(in the rows, 128 means zero)
One turn moves each row of this set onto another row. After a few examples, where does it send each row asked below?
z_371: [143  95 129 132 112 144  85 123  81 152 119 152 112 153 111 140 133 155
  99]
z_373: [134 126 151 146 125 112 116  88 111 103 171 113  91 167 148 122 113 131
 145]
z_355: [142 145 159 118  93  83 100 118 113 120 155 114 116 162 127 133 142 146
 154]
z_889: [107 121 134 135 106 160 145 100  88 121 115 143  73 132 119 127 168 143
 116]
z_248: [142 113 122 122 121 105 123 118 150 141 138  85 180 126 155 132 164 136
 140]
z_244: [111 115  91 137 147  97 121 121 131 118 133 161 122 100 148 138  94 136
 107]
z_737: [113 127 115 123 132 119 132  87 172  78 137 149 126 133  93 133 128 137
 135]
z_809: [133 131 136 124 141 117 182 109 141 129 137 128 167 125 155 133 173 146
 145]
z_667: [102 126 173 169 106  91 106  94 124 112 158 119 115 144 135 141 136 139
 129]
z_959: [139 121 136 140  96 168 115  77 104 131 115 108  98 163 106 112 153 151
 111]
z_461: [140 125 148 188 100 156 121  92 114 148 130  87 135 123 129 125 150 141
 134]
z_201: [166 118 110 175 127 144 111  99  97 110 127  70 125 138 138 134 139 136
 128]
z_835: [130  81 111 139 123 108  96 115 138 147 138 134 132 101 118 141  90 143
  97]
z_969: [125 124 118 127  87 175 132 108 112 154 130  79 143 126 106 132 143 138
 128]
z_575: [ 76 126 117 146 109 111 138  79 129  88 136 125  89 136 117 132 131 146
 127]
z_108: [123 118 127 104 122  75 136 138 128 114 145 177 119 122 135 140 142 157
 107]
z_793: [101 145  85 100 116 120 118 117 109 114 129 142  76 115 145 132 154 134
 137]
z_520: [141 155 139 120 123 113 158 112 105 135 155 149 144 162 135 158 168 137
 162]
z_440: [ 94 108 116 143 117 125 154  90 147 114 136 124  92  80 126 127 125 131
 113]
z_795: [174 109 109 131 134 154  99 119 108 161 111 144 132 126 138 117 115 142
  89]
z_276: [114 122 140 149 147  87 110 131 131 124 132 188 127 128 143 130 146 117
 131]
z_311: [117 128 140 122 177 104 121  92 137 120 126 174 116 143 136 113 124 137
 152]
z_228: [153 158 153 106 103 140 117  75 126 107 134 117  81 135 132 116 147 151
 127]
z_137: [154  89 135 130 119 142 138  95 128 134 129 113 157 146 102 131 101 165
  87]
z_119: [128 155 131 118 143 111 141 130 133 111 147 182 127 138 119 137 162 147
 163]
z_28: [153 122 115 169 141 150 124 131 121 161 103 154 145 109 136 114 158 119
 135]
z_518: [151 121 143 140 105 125 118 128 118 134 129  56 163 129 141 126 131 138
 128]
z_97: [106  90 126 112 101 112 105 116  99 111 113 113 114 174 132 115 149 173
 111]
z_112: [150 137 124 118 104 102 100 120 113 146 155 106 156 163 137 158 159 129
 158]
z_295: [149 120  98 151 177 137 116 104 125 126  82 130 149 115 126 127 149 141
 135]
z_323: [136 131 116 139 155 155 160 138 138 124 119 124 178 104 133 127 154 140
 137]
z_453: [149 110  95 109 128 160 128 147 135 150 126 157 144 111 127 116 165 138
 114]
z_44: [100 133 150 124  81  90 139  99 106 120 149 100 118 137 113 157 120 157
 121]
z_181: [121 100  82 141 143 126 124 142 118 109 110 138 167 134 129 135  96 146
 128]
z_148: [150 143  94 118 134 148 150  97 137 138 146 143 121  87 116 149 106 127
 114]
z_623: [161 131 120 125 114 148 110 130  72 137 108 106 123 136 169 117 114 161
 121]

z_244 turns into z_575
z_108 turns into z_44
Where do these go?
z_201 turns into z_295
z_440 turns into z_889
z_623 turns into z_181
z_520 turns into z_112
z_97 turns into z_137
z_119 turns into z_355
z_461 turns into z_28

One turn moves each row of this set onto another row. After a few examples, where does it send each row asked below?
z_88: [143 145 117 137  93 107 158 114 117 137 137 137 102 102 147  76 108]
z_123: [154 112  70 141 174 125 136 110 125 115 131 128 165 103 109 127  97]
z_525: [144 151  96 104 114  92 159  95 103 166 116 133 118 112 120 101 147]
z_672: [ 98 115 136 136 117  84 150  92 142 157 105 150 144  85 114 128 146]
z_199: [147 149 146 154 103 132 152 137 113 134 126 153 100 120 129  70 116]
z_549: [112 142 107 156 154  98 146 116 152 103 111 142 175 119 120 120 180]
z_393: [150 119  64 129 142 102 146  95 123 124 141 121 149  91 132 115  91]
z_946: [104 129 117 149 134  78 154  84 139 152 111 148 160  97 116 133 158]
z_903: [149 145 151 164 133 155 143 151 113 127 115 159 119 130 108  84 120]
z_511: [137 114 116 146 131 183 137 123 150  89  99 154 169 121 120 126 120]
z_484: [ 94 134 125 162 163  90 151 111 146 120 119 159 152 136 104 145 150]
z_841: [ 96 110 129 122 123  79 141 127 172 110 115 164 118 106 126 106 139]
z_395: [118 148 126 116  98 127 148 107 101 167 112 130 103 115 109 101 140]
z_12: [162 115  87 134 146 150 148 115 153  87 102 156 184 116 131 127 131]
z_830: [111 140 105 156 149  82 153  93 144 130 112 144 173 112 117 130 171]
z_209: [153 171 110 153  99 153 121 129 104 142 132 138 112 127 137  98 119]
z_245: [158 164  90 128  99 133 126 131 109 142 139 125 108 113 144  99 119]
z_836: [155 123  81 172 157 159 130 110 136 108 104 164 159 141 116 132 108]
z_54: [147 143 112 103  93 104 156 132 110 137 125 130  85 112 120 108 112]
z_300: [ 93  99 124 128 128  76 144 110 171 125 117 164 127 100 124 124 127]
z_333: [173 149 119 166 129 173 117 126 115 133 114 163 150 121 114 129 103]
z_352: [137 134 105 174 142 178 128 137 127 109 107 156 136 153 117 121 121]
z_120: [175 127  69 118 145 110 158 102 142 109 110 151 176 111 137 119 141]
z_342: [185 130  74 108 126 122 126 130 122 134 134 130 141  92 130 127 101]
z_558: [104 139 145 133  99 165 136 119 112 145 105 137 111 122 103 108 129]
z_973: [ 96 110 152 125 113 116 136 136 163 112 101 148 134  89 113 109 154]
z_128: [174 120  68 148 154 122 136  90 134 115 107 165 162 121 114 136  98]
z_729: [125 141 122 156 117 171 139 154 118 120 115 141 104 150 119 109 126]
z_702: [111 124 142 145 113 191 132 126 134 113 101 146 138 124 108 118 121]
z_853: [167 133  89 100 108  84 155 104 117 135 122 141 110 100 118 117 102]
z_334: [169 147  75 111 109 120 127 132 114 139 140 122 120  99 141 109 111]
z_692: [179 124  71 118 133  91 147  87 128 126 115 154 143 103 117 129  96]
z_442: [ 93  99 121 139 143  80 149 102 162 133 119 161 140 105 118 142 125]
z_754: [169 141  73 105 131  86 163  93 122 142 115 141 149 109 133 108 149]
z_784: [152 131 130 165 165 164 135 149 117 117 112 155 144 131  91 105 117]
z_464: [ 99 143 134 145 144  89 141 134 158  93 118 160 129 136 111 107 163]
z_611: [ 96 146 131 158 159  92 147 125 150 102 118 158 144 142 105 124 162]
z_3: [187 131 104 147 142 159 121 125 122 128 117 159 161 108 111 140  94]
z_184: [191 125  86 124 140 138 125 128 124 129 124 145 158  94 120 139  94]
z_955: [158 165 123 167 112 170 118 128 108 138 123 153 128 129 124 111 110]
z_68: [ 91 114 120 154 157  85 152 100 151 132 119 160 150 119 108 151 135]
z_495: [101 122 141 134 128 121 134 147 168  91 102 144 148 104 118 105 166]
z_848: [ 97 130 135 130 129  84 139 135 167  94 116 162 118 122 122  99 155]
z_41: [155 117  98 155 183 151 131 134 121 113 120 141 165 119  94 123 107]
z_751: [147 131  83 128 110  94 156  97 121 132 144 125 121  91 148  94  96]
z_999: [131 145 123 126  98 139 149 152 110 131 123 132  84 132 119 103 122]
z_165: [108 133 120 146 145 115 138 135 162  86 107 142 166 117 120 111 179]
z_915: [ 92 108 150 126 108 100 142 115 153 139 102 150 134  82 112 117 144]

z_88 turns into z_123
z_342 turns into z_333
z_120 turns into z_702
Where do these go?
z_128 turns into z_729
z_830 turns into z_495
z_464 turns into z_300

